One vector is turned by the same rotation once a tick. Each row is the vector after some number of ticks, and that number follows the row.
The counts run from 0 to 383.
[129 143 100 102 127 173 122 140 108  47 166 119 129 143 130  89 154 135
 140 131 113 143 140 154 117 121 127 115 123 188 153 125 157 117 125 183] => 134
[148 114  54 120 110 146 145 101 121  96 141 164 123 172 131  98 128 135
 132 172 114 108 108 110 138 165 118  78  81 132 113 106 112 141 149 143] => 31
[123 109  91 128  91 157 127 128 111 151 145 185 172 161 114  89 117 122
 106 146 140  85 162  85 147 119 131 110 101 161  92 118 172 142 158 117] => 285
[118 137 117 141  93 148  46 151 128 128 165 151 119 181 132 128 144 130
 138 125 121 103 126  91 143 135 102 138  87 119  73 100 111 132 135 172] => 372
[138 123  89  95 130 164 123 125 119  47 148 103 120 146 149  80 176 150
 127 126 100 126 125 167 129 139 127  99 132 162 146 115 163 145 121 170] => 135
[186 132 105 113  87 131 142 123 119  76 122 108 188 138 125 142 150 114
 113 114 110 159 121 119 119 136 135 115 143 145  85 109 131 154 116 190] => 56
[125 140 161 147 109 105  59  93  90  90 118 126 158 149 137 121 144 155
 125 166 108 144 144 127 159 114 106 118  92  93  86 105 160 145 104 158] => 170
[144 137  85 139  85 160 129 122 114 101 168 102 124 167 152 136 166 119
 135 120 143 142 167 127 116 137 150 142 147 158  82 104 149 182 103 187] => 62
[146 106 107  98 133 104 128 106  94 156  99 163 166 136 147 114 137 168
 114 127 130  92 161 143 167 166 142  78 125 132  98  86 176 139 141 123] => 281
[ 87 121 155  85 112 121  59 128 138 116 111 141 159 120 141 101 139 123
 120 144 134 159 172  96 132 166 127 123 123 116 111  78 145 111 144 175] => 122
[130 121 123  98 158 166 147 123 110 128 140 179 125 186 122 112 154 127
 137 112 181 161 135 124 146 136  97 122 101 159  66  95 149 124 160 120] => 20
[120  85 182  85  88 127 113 135 118 130 126 184 139 129 107 117 170 131
 120 105 134  97 139 126 125 151 168 123 104 146  83  82 162 146 162 159] => 74
[151 139 129  99 103 125 116 120  98  70  97 129 125 181 129 120 173 173
 126 115 161 131 125 163 138 158 158 152 139 113  96  87 142 121 159 143] => 145
[119 106 120 127 124 155 138  95 113 118 148 149  95 150 121  60 115 114
 121 123 122  66 147 132  99 100 134 121  89 137  88 133 154 113 128 198] => 85
[149 166  57 154  81 148 108 137 134 127 154 128 161 174 109 108 123 112
 110 125 143  96 138  82 127 131 114 108 115 175  85 103 155 130 138 137] => 109
[130 106 117  99  91  98 123  76 134 102 118 101 161 130 146  79 115 122
 113 130 108 156 127 154 148 166 105  76 143  87 106 109 168 168 167 153] => 48
[122 123 122  95 124 182 121 144 105  61 157 129 144 143 125  99 134 113
 126 123 134 147 140 139  93 111 110 124 123 183 141 116 163 110 131 201] => 133
[ 89 129 139 101 109 103  39 122 136 127 122 149 141 123 132  93 147 111
 111 100 119 121 142 128 139 154 129 134 104 109  85  86 136 113 189 153] => 379
[153 153 147 141 130 142 106 114  94  92 137 141 102 167 132  79 114 140
 104 121 164 130 147 141 136 100 119 141  95 129  68 139 161  80 139 162] => 92
[ 81 144 143 119 113 116 114 120 120 119 172 125  96 150 127 113 111 122
 159 163 131 143 173 129 120 143 150 111 108 139  96  63 144 161 102 186] => 246
[142  84 150 118 116 166  91 121 122  92 152 177 107 169 121  72 138 153
 122 138  94  88 119 128 146 103 136 101  79 130 102 132 145 136 119 152] => 83
[ 77 130 124  92 114 146 124  90 134 116 154 121 151 120 122  79 155  84
 108 107 131 147 140 117  96 165 117 105 111 154 128 106 173 135 165 163] => 126
[125 109 114 119 108 117 106 151 143  81  95 167 129 155 117  98  86 140
 125 184 150 100 127  99 121 121 142  97 105 123  92  82 122  93 148 175] => 34
[144 166 117 137 143 114 127  86  98 107 148 121 101 161 148  69 128 159
 107 113 143 117 141 175 153 135 116 104 106 138  82 126 182 121 139 127] => 94
[157 109 143 106  73 148 105 136 123  81 131 131 186 139 107  94  88 106
 110 131 138 186 156 113 138 106 114 124 146 133 101 119 159 146 148 156] => 51
[103 124 202  92 118 118  98 131 125 107 165 155 127 144 107  85 113 115
 135 133 104 185 150 140 146 135 145 112  92 117  96  85 137 144 131 162] => 252
[128 106 102  99 102 111  86 162 152  90 111 103 111 173 139 106 153 159
 129 120 142 108 145 155 145 184 167 119 144 110  99  66 131 143 123 153] => 322
[137 105  85 122  90 118 114 120 148  90  93 160 134 142 132 111 114 139
 111 167 149  76 114 101 110 150 130  98 107 117 105  87 124 108 177 176] => 33
[135 117 119  96 118 172  95 149 125  58 138 113  95 192 128  76 145 156
 141 128 154 116 148 162 141  97 144 146 138 136 115 102 159 124 133 150] => 140
[120 134  71 119 135 118 156 109 115 137 126 161 163 136 119  85 103 134
 111 158 116  85 162 105 120 152 145  66  91 165 108  93 163 121 109 149] => 287
[161 151  98  97 135 134 141 104 125 130 121 108 165 116 128 129 158 110
 125  96  80 127 123 112 111 120  87 101 119 165  78  90 141 137 113 193] => 184
[139 107 126 114 110 137 107 165 161  90 126  99 142 153 126 123 112 128
 130 116 133 113 143 135 125 101 131  91 156 149  74  71 180 171  82 162] => 59
[ 82 139 124 117 140 125  81 123 111 114 165 144 143 153 116  62 132  87
 110 102 104 180 133 141 137 142  95 109  74 144  98 111 144 118 139 120] => 382
[ 94 132 106 122  93 126  81  87 135 129 134 122 139 129 163 106 185 118
 108 133 139 142 148  93 133 194 133 113 120 118 111 104 145 156 153 160] => 120
[ 89 157  94  86 168 101 121 117 110 133 133 156 120 142 128  91 147 126
 136 111 124 134 159 159 132 181 145 113 102 150  93  57 129 116 149 140] => 199
[ 96 100 132 102 116 129  82 145 125 115 125 194 148 141 123 110 144 117
 114 102 139 105 118 138 134 138 131 115 104 147  94  79 141 115 202 133] => 203
[149 152  91  97 148 158 150  85 112 114 120 138 117 158 165 110 193 125
 127 122 151 157 162 134 144 149 138 155 118 141  62 103 124 122 149 157] => 15
[159 135 129 122 144 112 133  76  85 139 107 124 130 137 156 107 134 147
 107 102 148 131 127 140 140 165  84 104 110  98  56 123 162 108 147 174] => 96
[ 81 118 135  96  96 123  72 107 143 130 110 132 157 111 151 116 164 119
 113 136 132 134 158  91 129 188 135 123 124 112 106  83 143 126 161 181] => 121
[141 162  68 112 123 144  91 117 125 118 142 124 119 152 168 125 191 148
 147 118 112 103 160 133 159 153 151 146 138 158  90  71 113 143 147 170] => 192
[ 90 137 102 121 102 107 116 133 106 114 146 128 116 168 107  93 162 119
 121 107 163 127 152 161 113 180 180 129 122 138 112  72 162 142 151 127] => 327
[169 127  96  96  68 134 148 105 123  96 105 132 199 147 119 133 130 146
 128 154 123 132 140 112 152 142 134 107 150 144 108  75 149 169 162 138] => 233
